128 stands for zero in the data rows.
Here is a table of points, one per row:
[172 102 136 113 174  93  76 138 146 181 100 128  62 102 229 104 113  77
 131 140  94  99 147 105 166 105 138 177  96 221 134 106 140 135 141 115
 139 167 141 119  68 135 104 167 147 112 122  78]
[154 148 129  78 151  76 123 156 112 138 148 160  93  94 223 108  98  88
 133 178  80 117 169  97 170 132 135 121 140 162 120 147 129 130 165 125
 160 156 133 128 100 136 124 109  90 122 145 117]
[ 75 123 183 171  90 179 126  90 147 124 125 101 141 123  51 183 159 188
 129  73 169 139  90 172 114 106 130 136 146 119  98  84 123  84  96 145
 118  65  96 165 162  93 149 133 133 150 138 181]
[ 65 157 143 142  60 155 179 138 133 117 120 169 152 103  86 149 136 198
  95 141 144 117 115 115 116 119 119 109 145 102 119 134 108 104 107 133
 121 105 114 157 163 135 158 103  97 144 102 186]
[164  98  91  93 158  80  85 130 136 176  99 132  83 101 231  85 140  83
 143 162  86 111 135  96 167 117 142 166 119 201 122 111 159 128 172 122
 158 156 158 134  82 126 105 158 128 120 137  95]
[ 97  65 156 140  56 180 129 115 207 137  74 167 104 101 143 146 175 174
  99 126 159  89  97  98 140  78 144 172  78 201 159  78 123 125 121  94
 136 159 187 117 102  93 123 176 186 120  64 126]
[ 74 127 170 138  67 175 154 122 152 114 103 146 131 113  84 136 141 185
  90 109 157 121 113 129 118 116 127 140 123 134 121 115 103 102  96 135
 122 109 123 152 152 118 148 137 126 131  94 169]
[200  62  96 139 153 110 117 115 149 147 121 114 143 171 126 110 134  76
 151 128 167 130 114 116 119 144 124 122  77 152 194  91 153 188 149  83
 101 179 186  52  88 103  94 172 212 101 117  56]
[180  83 102 139 155  89 111 106 144 154 123 105 140 178 118 115 140  82
 151 123 168 135 122 136 104 157 122 128  83 119 184 129 135 175 160  94
 119 168 159  64 106 136  94 150 209 110 123  63]
[191  61  94 131 149 114 102  96 140 180  90 106 142 186 128  84 158  76
 150 120 159 144 128 117 116 143 117 119  69 133 188 106 146 183 153 113
 107 179 190  62  95 120  90 176 213 110 113  58]
[146 159  59  98 134  94 171 129  80 121 141 151 192 159 120  72 106 108
 134 165 144 136 181 105 105 185 108  91 126  46 172 168 131 185 174 107
 115 176 160  77 141 153 114 100 111 120 116  98]
[ 90  87 168 136  62 166 145 117 194 156  72 173 116 100 137 153 152 178
  64 136 163  87  99 100 131 103 132 148  88 194 156  95 126 121 126 111
 133 147 165 118 121 120 133 146 168 126  69 143]
[152 141  72 118 131  70 160 124 102 118 173 145 175 170 115 111 152  95
 141 150 129 148 152 117 107 177 112  66 136  48 159 193 132 179 160  99
  99 168 171  82 148 137 113  88 125 120 128 103]
[149 144 139 128 201 115  80 131  79 111 163  56  96 131 138 158 123  88
 185  79  92 156 128 184 137 128 138 155 166 130  61 143 163  94 128 153
 133  55  66 178 142 137 132 135  90 141 201 142]
[155 150 153 127 190 109  67 144  85 121 179  54 100 149 133 164  78  95
 178  68  85 160 127 186 141 112 142 156 175 119  57 147 135 101 110 160
 135  52  62 175 139 121 125 119  91 143 196 136]
[151 147 150 133 193 127  74 145  71 115 188  61 113 137 142 159 117  89
 172  79  92 161 120 184 140 127 128 145 173 121  67 136 144  90 131 158
 151  50  57 175 132 127 131 105  89 142 211 137]
[134 168 105  81 162  74 136 162  81 134 163 154 103 100 205 127 113  94
 128 169  72 128 166 111 153 152 130  84 172 116  93 174 133 117 162 133
 131 124 110 156 130 146 133  74  55 142 171 151]
[ 76 123 184 166  98 206 136 118 151 106 132 118 129 123  55 167 148 190
 101  99 156 128  89 155 110  94 137 141 133 121 107 121 106  95  87 132
 135  91 101 160 149 103 148 128 137 143 120 161]
[188  62  93 120 159 123 105 114 142 156 110 102 144 180 128 111 156  77
 160 123 161 132 121 129 119 148 127 124  79 126 187 113 142 186 154  88
 109 181 178  64 103 106  90 160 202 110 106  62]
[163 131 113 116 192 118  74 140 120 165 128  94  81 126 172 124 116  86
 163 126  89 130 125 135 148 125 134 154 137 176  98 102 141 115 130 138
 150 119  96 151  94 136 116 152 113 131 160 108]
[178 114 137 101 168  88  80 140 141 149 109 125  72 111 224 117  88  79
 147 139 107 103 130 118 169 102 146 186 103 213 125 100 144 132 139 122
 152 155 137 117  71 134 102 159 139 116 138  94]
[ 61 155 145 116  59 143 190 138 148  96 123 180 150  90  98 160 129 201
  88 162 137 110 134 113 116 131 129 119 143 100 124 147  95 112 126 149
 147 120 125 149 164 141 162  96 105 134  83 182]
[133 195  95  96 148  65 145 159  78 120 158 166 122  91 200  84  88  98
 109 183  60 130 187  99 162 145 125 104 167 117  99 175 130 122 164 168
 152 148 104 146 126 150 138  85  49 132 154 134]
[158 131 138 114 183 101  80 142 118 130 131 101  75 121 183 123  95  89
 158 115  90 127 134 140 150 111 146 147 138 178 101 131 135 119 144 130
 134 116 107 143 103 157 121 143 113 125 169 113]
[141 171 111  71 156  81 141 162  89 115 171 156 105  98 209 107  96  90
 115 172  68 121 158 105 156 149 127 134 167 124  99 177 135 127 147 133
 146 139 126 150 122 149 135  94  62 126 141 135]
[156 112  61 116 149  80 156 117 121 139 128 141 160 165 115  83 128  93
 146 161 143 135 156 111 101 171 114  80 109  91 182 152 136 183 143 109
 104 183 156  71 130 150 111 112 147 104 118  85]
[ 74 128 181 169 100 196 124 126 153 132 106  96 139 130  42 186 168 189
 129  75 153 138  67 179 100 106 121 123 149 114  97 101 106  94  96 139
 144  57  99 163 158 120 157 129 127 147 120 179]
[149 152 146 135 195 104  75 139  80 117 168  59  94 132 131 157 121  96
 181  87  84 160 118 183 133 127 139 130 175 114  65 155 134  98 142 164
 151  59  59 178 133 120 133 118  82 147 204 135]
[186  92 111 145 149 113 118 107 113 133 132 108 154 179 107 118 142  83
 167 109 159 136 120 133 109 154 133  88  90 107 179 115 150 169 147 120
  96 161 163  61 116 118  96 147 184 115 155  76]
[ 75 142 173 161  91 208 128 114 138 129 132  96 153 132  31 163 162 192
 139  79 162 151  87 173 110 110 120 144 145 118  97  82 116  87  99 145
 139  57  83 168 162 126 158 141 118 151 132 181]
[174 103 148 106 182  91  89 138 122 139 122 103  69 125 192 136 117  83
 162 127  94 125 135 128 150 109 141 120 126 189 104 134 131 119 156 122
 148 118 101 145  91 128 117 152 110 124 157 117]
[151 183 128 103 157 117 118 158  83 114 148 129 114 120 189  93  76  94
 121 143  77 137 169 115 156 126 119 139 160 131  97 166 123 119 128 170
 128 122 106 139 118 141 128 118  57 137 182 131]
[ 66 137 140 114  62 155 192 138 163  98 105 206 136  88 124 128 131 189
  52 177 141  94 138  85 126 114 124 115 129 125 147 151 103 118 123 124
 130 144 147 135 155 155 156  86 115 128  76 177]
[ 72 147 197 169  85 217 123 109 143 105 134  88 147 140  42 178 137 192
 143  59 151 148 101 176 107 101 141 157 145 102  86 121 120  85  77 158
 106  55  75 173 176 129 150 134 140 151 143 176]
[ 69 129 169 169  88 195 124  96 139 116 139  92 138 132  36 160 173 192
 140  73 150 149  97 173 108  95 131 121 152  95  88 106 127  77 109 137
 123  55  97 186 172 129 157 135 132 151 136 182]
[ 57 162 149 124  58 135 191 131 160 115 116 196 137  90 112 130 133 199
  75 163 133  98 133  99 122 119 132 100 145 108 134 145  88 118  83 141
 124 149 143 134 157 129 157  80 104 133  83 176]
[ 96  90 175 134  62 170 142 117 208 167  78 171 108  92 126 138 165 177
  83 140 171  92 101  89 148  81 137 140  84 195 162  74 126 126 131 117
 152 164 182 111 103 128 128 169 183 124  76 132]
[162 143  87 118 144  98 165 154  97  97 146 146 175 168 125 101  77 100
 124 170 135 127 170 113  99 172 117  84 118  65 178 188 112 183 106 118
  91 185 145  61 134 140 118  90 147 108 110  90]
[155 132 123 129 189 100  75 137  83 118 132  67  92 129 149 118 116  87
 155  89  90 148 136 162 142 125 135 145 153 144  79 122 145  94 166 147
 126  68  76 174 121 110 125 151  97 136 184 132]
[163 135 116 140 180 147 118 120  77  98 164  49 185 205  47 120 109  98
 178  61 158 180 140 181  84 183 117 114 124  43 129 132 142 154 123 149
  97  87  91 109 164 150 116 134 149 132 177 106]
[ 68 147 136 119  52 161 187 126 161 104 106 199 144  83 122 122 137 189
  56 184 145 100 122  91 135 113 125 118 131 122 142 139 115 116 100 136
 141 154 167 128 142 110 149 104 109 130  80 167]
[ 74 147 157 162  75 202 136 111 132 100 112 115 145 123  49 140 149 197
 125  94 140 141  97 152 113 110 128 134 151  93  95 124 116  93  84 159
 100  75  86 171 166  99 151 129 115 146 116 179]
[ 63 156 136 119  47 148 192 123 176 125 113 208 145  80 122 123 128 192
  81 187 136  99 122  97 133 121 124 100 133 122 141 134 103 118 118 122
 127 153 140 126 151 134 155  96 102 125  81 174]
[100  94 150 150  67 175 136 116 202 166  57 172 120  98 123 150 158 173
  87 143 165  98  89 102 136  84 137 150  87 189 160  77 125 113 106 118
 130 147 154 112 110  99 132 151 171 123  89 141]
[178  95 129 101 174  86  92 156 136 139 119 137  71 100 234 133  99  71
 121 156  95 102 138 106 175 102 137 146 115 210 138 119 141 123 146 100
 148 160 139 118  71 123 113 138 135 115 116  93]
[105  83 167 138  67 175 137 121 211 153  84 174 103 106 133 150 152 174
  81 149 164  88 103  92 132  98 137 185  75 201 165  74 108 120  64 109
 121 166 164 114 106 104 131 172 184 111  64 133]
[164 135 137 110 189 124  68 145  94 125 157  73  93 129 159 146 109  86
 167  96  80 142 117 158 147 112 141 152 152 141  77 122 155 117 114 135
 147  82  99 163 118 107 121 136 101 141 178 121]
[ 53 173 120 127  43 145 196 126 157  96 133 205 158  84 116  98 109 203
  66 176 118 111 150  88 129 130 129 121 144  96 127 156  97 119 109 136
 133 151 124 148 164 133 157  84 101 130  71 174]
[147 144  57 120 153  88 167 135  93 107 168 138 185 160 109 126 113  99
 129 146 133 146 145 130  96 188 121  75 133  47 159 170 126 177 165 102
 123 162 135  83 146 143 121  77 129 120 123  97]
[ 84 116 167 174  92 187 124 108 163 133 117 117 133 119  50 154 174 184
 123  99 163 132  91 148 117 100 113 146 131 138 111  83 122  90  93 145
 122  86 114 160 145 132 148 143 140 134 108 166]
[174  99 106 139 164 108 113 102 100 134 149  78 152 191  86 137 147  81
 173  91 168 150 125 155  96 160 121 117  99  93 164 123 148 162 144 110
  86 125 146  92 137 115 101 142 182 119 149  89]
These points spread out most along one direction. Take the direction at right angles to it along which they spread out most. Then take the direction at right angles to both along which they spread out most. Go by this last direction. How far along it is each point below, from 0 to 99? The average is 50, and the first point in the table lies past the average. One standard deviation of the points above along it is 16.
[135 196  66  99 153  64 143 150  81  86 154 158 119  88 202  80  78 101
 102 181  61 126 197  99 164 147 117 129 173 123 106 172 133 118 131 130
 135 143 113 146 126 165 136 101  43 131 155 144] 15
[158 135 128  95 170  63 105 151 112 154 136 136  85 109 202 124 113  84
 133 150  86 127 141 121 152 131 130 137 135 162 103 134 135 127 162 146
 169 128 123 147 103 121 124 125 109 126 149 118] 41
[ 98  78 174 150  68 167 128 110 210 161  73 174  97  99 133 157 162 180
 102 138 164  83 101  96 135  84 144 167  73 214 168  72 106 125 110  92
 130 170 176 112  98 131 127 166 187 117  69 124] 65
[144 171 135 133 189 103  90 149  71 123 171  69 105 129 148 151  85 101
 160  98  78 155 141 166 137 134 133 133 175 111  67 139 133 100 119 168
 138  77  70 175 134 131 132 119  83 148 186 134] 45
[165 108 106 156 180 151 102 107  74  94 182  39 184 209  42 128 148  95
 193  56 149 181 127 198  87 164 109  99 142  41 124 148 139 149 123 129
 100  87 109 121 159 126 117 137 138 133 170 104] 69
[ 56 168 136 114  41 144 204 121 141 124 130 213 157  76 119 124 146 191
  57 189 131 112 133  84 132 124 111  87 148  88 136 151  99 105 114 129
 124 155 158 141 157 119 161  82  82 130  82 179] 20
[175 103  79 137 161 106 121 111 127 149 117 108 152 175 113 107 134  86
 151 114 160 139 123 122 107 160 123 110  85 111 180 116 150 181 131 112
 108 172 167  70 112 143  99 147 183 111 116  67] 65
[166 114 111 123 173  97  80 139 107 135 115  98  97 117 190 125 108  87
 146 111  92 131 122 129 161 119 134 160 128 192 105  99 150 115 146 130
 167 115 105 139  85 121 110 149 112 128 171 106] 56
[184  83  57 137 163 125 110 103 126 146 111  94 149 183 109  97 148  84
 167 117 165 135 116 120 107 147 121 139  80 125 189  92 141 171 139  97
 102 173 173  74  93 129  92 178 192 101 110  62] 74
[ 58 166 101 130  53 150 191 134 151  86 120 196 156  84 103 105 125 201
  77 184 124 111 125  92 126 115 121 110 151  89 124 155 106 116 112 126
 128 139 138 155 164 119 157  99  85 137  78 179] 23
[174  87 101 123 149  99 134 121 123 146 101 129 154 168 131  91 138  86
 149 133 160 123 146 111 106 160 120 111  85 109 188 125 137 189 141 112
 132 190 175  56 108 148  97 140 185 104 119  63] 60
[ 68 150 195 173  90 199 131 111 125 111 123 101 142 131  38 164 136 197
 120  70 158 144  89 172 101 109 124 148 147 100  86 117 114  88 108 138
 115  59  91 174 165  94 149 131 121 150 121 177] 60
[152 151  71 127 140  67 178 143  92 100 149 157 187 163 115  93  91 105
 115 157 128 139 179 101 100 183 111  73 134  59 171 184 121 185 141 109
 105 177 149  70 140 156 123  83 119 121 117 101] 31
